data =
array([[71, 68, 66, 66, 70, 77, 51, 71, 66, 62, 68, 69, 75],
       [60, 64, 69, 67, 86, 74, 74, 63, 51, 81, 61, 65, 46],
       [68, 69, 61, 68, 25, 32, 85, 58, 85, 49, 71, 53, 81],
       [71, 69, 61, 66, 50, 61, 57, 66, 71, 52, 69, 60, 81],
       [62, 66, 62, 66, 64, 63, 68, 60, 55, 65, 63, 55, 58],
       [65, 65, 72, 67, 95, 88, 60, 72, 56, 81, 64, 76, 56],
       [67, 66, 71, 67, 83, 78, 65, 71, 64, 76, 67, 75, 62],
       [64, 65, 69, 66, 87, 82, 61, 68, 54, 77, 63, 70, 55],
       [69, 68, 65, 66, 69, 75, 54, 68, 62, 63, 67, 66, 71],
       [58, 63, 64, 64, 94, 89, 54, 61, 32, 77, 56, 58, 41],
       [61, 65, 63, 66, 69, 68, 66, 59, 50, 67, 61, 55, 54],
       [56, 63, 68, 67, 83, 69, 81, 59, 47, 82, 59, 60, 39],
       [73, 69, 68, 66, 73, 81, 48, 75, 69, 62, 70, 74, 79],
       [71, 68, 67, 66, 76, 82, 48, 73, 64, 64, 68, 72, 74]])
data[0][0]: 71
data[0][9]: 62
data[12]: [73, 69, 68, 66, 73, 81, 48, 75, 69, 62, 70, 74, 79]
data[:, 1]: [68, 64, 69, 69, 66, 65, 66, 65, 68, 63, 65, 63, 69, 68]
data[2][11]: 53
data[0][1]: 68
data[11]: [56, 63, 68, 67, 83, 69, 81, 59, 47, 82, 59, 60, 39]
data[8][6]: 54
data[10][4]: 69
data[10]: [61, 65, 63, 66, 69, 68, 66, 59, 50, 67, 61, 55, 54]
data[6][7]: 71
data[3]: [71, 69, 61, 66, 50, 61, 57, 66, 71, 52, 69, 60, 81]
data[12][7]: 75
data[2][3]: 68
data[11][1]: 63
data[:, 9]: [62, 81, 49, 52, 65, 81, 76, 77, 63, 77, 67, 82, 62, 64]
data[9][7]: 61
data[4][4]: 64
data[0]: [71, 68, 66, 66, 70, 77, 51, 71, 66, 62, 68, 69, 75]
data[4]: [62, 66, 62, 66, 64, 63, 68, 60, 55, 65, 63, 55, 58]
data[:, 2]: [66, 69, 61, 61, 62, 72, 71, 69, 65, 64, 63, 68, 68, 67]
data[:, 11]: [69, 65, 53, 60, 55, 76, 75, 70, 66, 58, 55, 60, 74, 72]
data[8]: [69, 68, 65, 66, 69, 75, 54, 68, 62, 63, 67, 66, 71]
data[9][5]: 89
data[3][0]: 71
data[4][6]: 68
data[12][10]: 70
data[5][4]: 95
data[13][9]: 64
data[5][7]: 72
data[10][0]: 61
data[11][5]: 69
data[11][6]: 81
data[7][3]: 66

M =
[[2, 32, 36, 19, 11, 9, 16, 33, 81, 95, 94, 37, 21],
 [41, 32, 68, 33, 38, 36, 43, 67, 43, 48, 44, 67, 36],
 [51, 66, 21, 66, 66, 62, 62, 25, 59, 49, 54, 21, 68],
 [47, 48, 37, 53, 62, 51, 70, 45, 57, 45, 45, 36, 61],
 [65, 53, 58, 57, 57, 63, 54, 56, 30, 28, 29, 58, 53],
 [82, 76, 39, 81, 56, 84, 50, 30, 15, 14, 20, 39, 51],
 [37, 38, 56, 37, 47, 37, 49, 58, 58, 59, 56, 56, 48],
 [45, 56, 32, 54, 61, 52, 54, 35, 59, 54, 56, 32, 65],
 [35, 33, 63, 32, 44, 33, 48, 65, 57, 60, 56, 63, 44]]
Indices start at 0.
(0, 0): 2
(6, 8): 58
(0, 10): 94
(4, 7): 56
(0, 5): 9
(5, 0): 82
(0, 8): 81
(5, 2): 39
(4, 10): 29
(5, 5): 84
(8, 8): 57
(0, 7): 33
(1, 6): 43
(6, 2): 56
(4, 9): 28
(1, 0): 41
(2, 4): 66
(3, 1): 48
(7, 7): 35
(0, 2): 36
(2, 7): 25
(8, 4): 44
(5, 1): 76
(1, 8): 43
(1, 11): 67
(1, 3): 33
(4, 4): 57
(3, 10): 45
(1, 9): 48
(4, 8): 30
(1, 12): 36
(8, 6): 48
(2, 6): 62
(7, 11): 32
(2, 9): 49
(4, 1): 53

arr =
[[ 13.6  -2.1  -4.7  -2.7  12.8  -8.6   2.9   1.4  16.3]
 [  1.5  -4.8  -1.9  14.5  -2.0  12.5  -7.4  13.0   0.9]
 [-13.8  -3.4  22.3   0.2  12.0   5.0  14.8   4.6  -1.1]
 [  8.6   9.1   3.7   0.1  15.6  -8.1  -1.2   4.2  17.3]
 [  4.2  11.0   3.9  19.6  25.3  -4.4 -11.7 -23.0  25.5]
 [  0.8   5.5   8.0 -15.7  -2.1  26.3  18.3  19.1 -18.3]
 [ -1.1   9.4   3.0  18.9  10.8  -8.3 -16.4 -14.8  16.1]]
arr[-7][-9] = 13.6
arr[-3][4] = 25.3
arr[-7][8] = 16.3
arr[5][-8] = 5.5
arr[:, 6] = [2.9, -7.4, 14.8, -1.2, -11.7, 18.3, -16.4]
arr[:, -6] = [-2.7, 14.5, 0.2, 0.1, 19.6, -15.7, 18.9]
arr[5][-2] = 19.1
arr[-5][-2] = 4.6
arr[1] = [1.5, -4.8, -1.9, 14.5, -2.0, 12.5, -7.4, 13.0, 0.9]
arr[2][-3] = 14.8
arr[3][-3] = -1.2
arr[3][-9] = 8.6
arr[-3][7] = -23.0
arr[4] = [4.2, 11.0, 3.9, 19.6, 25.3, -4.4, -11.7, -23.0, 25.5]
arr[6][6] = -16.4
arr[2] = [-13.8, -3.4, 22.3, 0.2, 12.0, 5.0, 14.8, 4.6, -1.1]
arr[3][8] = 17.3
arr[2][-6] = 0.2
arr[5] = [0.8, 5.5, 8.0, -15.7, -2.1, 26.3, 18.3, 19.1, -18.3]
arr[-1][4] = 10.8
arr[:, 7] = [1.4, 13.0, 4.6, 4.2, -23.0, 19.1, -14.8]
arr[:, -5] = [12.8, -2.0, 12.0, 15.6, 25.3, -2.1, 10.8]
arr[0][3] = -2.7
arr[-5][1] = -3.4
arr[6] = [-1.1, 9.4, 3.0, 18.9, 10.8, -8.3, -16.4, -14.8, 16.1]
arr[-6][3] = 14.5
arr[5][0] = 0.8
arr[-5][8] = -1.1
arr[4][-6] = 19.6
arr[5][5] = 26.3

X = [114 124 817 352 132 148 274 537 375 192 116 114 581 375 149 518]
X[-16] = 114
X[-15] = 124
X[-6] = 116
X[11] = 114
X[13] = 375

x =
[ 1.83 -2.34  2.01 -3.73  7.63  3.38 -2.46 -0.65  0.07 -0.75 -1.25 -1.31
  0.00 -4.81 -0.44 -1.38]
x[-16] => 1.83
x[-10] => -2.46
x[-3] => -4.81
x[10] => -1.25
x[8] => 0.07
x[14] => -0.44
x[-5] => -1.31
x[-12] => 7.63
x[-11] => 3.38
x[1] => -2.34

B =
-1.5,-0.3,-0.1,-0.3,0.1,-0.2,-0.3,1.5,-0.3
0.8,1.1,2.3,1.3,1.2,2.0,1.1,0.2,0.5
0.0,0.8,0.1,0.6,2.3,3.0,2.1,-0.8,-1.1
0.4,-0.8,-1.0,-0.3,-0.7,0.0,-0.4,0.9,-0.3
1.0,0.9,0.3,0.2,-1.4,-1.3,-0.5,-0.1,-1.1
1.8,1.6,1.8,1.2,2.7,0.4,1.1,1.4,0.2
1.6,2.8,0.8,-1.3,0.5,2.2,0.8,0.3,0.6
-1.1,0.8,-1.2,-1.6,0.1,1.2,-1.5,2.8,1.9
0.3,0.6,0.3,-0.6,-0.6,-0.3,-1.2,1.3,2.9
1.0,1.6,1.2,0.1,1.0,0.8,-0.4,2.0,0.4
Rows and columns are counted from 0.
row 0 col 0 => -1.5
row 4 col 1 => 0.9
row 1 col 1 => 1.1
row 3 col 5 => 0.0
row 6 col 5 => 2.2
row 6 col 8 => 0.6
row 4 col 7 => -0.1
row 4 col 8 => -1.1
row 3 col 3 => -0.3
row 0 col 5 => -0.2
row 2 col 0 => 0.0
row 9 col 2 => 1.2
row 2 col 7 => -0.8
row 6 col 7 => 0.3
row 2 col 3 => 0.6
row 9 col 6 => -0.4
row 6 col 0 => 1.6
row 5 col 1 => 1.6
row 8 col 3 => -0.6
row 0 col 1 => -0.3
row 9 col 5 => 0.8
row 5 col 0 => 1.8
row 9 col 4 => 1.0
row 1 col 0 => 0.8
row 1 col 7 => 0.2
row 4 col 2 => 0.3
row 3 col 7 => 0.9
row 3 col 0 => 0.4
row 3 col 2 => -1.0
row 8 col 2 => 0.3
row 8 col 4 => -0.6
row 7 col 1 => 0.8
row 1 col 6 => 1.1
row 5 col 7 => 1.4
